Questions about the matrix below. Counting starts at 1.
1) What is the entry directly below 2.1?
2) What is the entry directly below -0.3?
3) What is the entry directly below -4.9?
4) What is the minimum?
5) What is the entry just right of the centre entry?
6) What is the entry in row 1 and column 2?
7) What is the top-right entry?
8) What is the entry in row 3 and column 1?
  1.5   14.3   -5.7    1.4   -7.2   -5.9  -10.5    2.5   15.5    5.9   -6.1
 21.9  -26.1  -22.5   17.9  -30.5  -10.1   -0.8  -19.8   -1.4   25.2   -5.7
  2.1   -3.4   12.1    2.7   14.0   11.1   13.7    5.4   -6.8   -1.7   10.8
 -2.6   13.0   15.1   -1.3   18.8   10.5    8.2   12.4    3.6   -4.7    9.2
  1.3   12.0    0.4    1.8   -0.3   -0.7   -4.2    5.3   11.0    3.5   -1.2
 -9.7   16.1   22.3   -6.9   28.2   14.2   10.3   17.0   -0.5  -13.7   11.6
  1.9   -3.4   12.9    2.3   15.4   11.8   14.8    5.4   -7.2   -2.2   11.5
  1.3   13.1   -4.9    1.5   -6.5   -5.4   -9.7    3.0   14.1    5.1   -5.5
  2.2   -6.0   14.0    2.7   16.4   12.9   16.7    5.3   -9.8   -2.7   12.8
  3.2    9.9   -3.5    2.9   -5.1   -3.0   -6.1    2.2   11.6    6.4   -3.3
  2.3   12.1   -6.2    2.0   -7.9   -5.9   -9.8    1.5   14.3    6.4   -5.9
1) -2.6
2) 28.2
3) 14.0
4) -30.5
5) 10.3
6) 14.3
7) -6.1
8) 2.1

Questions about the array below. Counting starts at 1.
1) Which number is the entry in the top-right corner?
2) Which number is the entry directly above -16?
3) Which number is the minimum?
4) Which number is the bottom-left entry?
5) Which number is the entry at row 3, column 1?
6) Which number is the entry at row 1, column 2?
7) Which number is the entry in row 1 and column 1?
8) Which number is the entry in row 2 and column 1?
[[-22  -8  16 -12 -51 -11]
 [ 21   5  -5  37 -15   2]
 [ -1 -17  -3   1  39  15]
 [  6  21   0   3 -16  10]
 [-29  22 -10   3 -21   9]
 [ -4   6  -7 -14  -7   0]]
1) -11
2) 39
3) -51
4) -4
5) -1
6) -8
7) -22
8) 21

Read these off the table that follows. Indices start at 1.
1) Which number is the entry at row 3, column 2?
2) Which number is the entry directly above -33?
3) Which number is the entry just right of 15?
4) Which number is the entry directly above -66?
5) Which number is the bottom-left entry?
6) Which number is the entry just right of 23?
7) Which number is the entry directly below 2?
8) Which number is the entry just left of the smallest entry?
[[ 17 -49  26  23 -43 -34]
 [-49 -33  -7  -4 -57   3]
 [ -9 -52 -57 -21  15  -6]
 [ 46 -58   4  32   3 -16]
 [  5 -61 -41 -24  -5 -30]
 [ -6 -44 -42  -6   3  56]
 [ -5 -42  18   1 -66  21]
 [ 47 -24  25 -31 -40 -29]
 [-13 -57 -30  -3 -12 -48]
 [ 46 -44  -9   9   6  52]
 [ 11 -50 -19  53  31 -15]
 [ 36 -54   4  11  -9 -49]
 [ -7 -46 -23 -45 -46   2]
 [ -9 -65 -45  -9  -7 -17]]
1) -52
2) -49
3) -6
4) 3
5) -9
6) -43
7) -17
8) 1
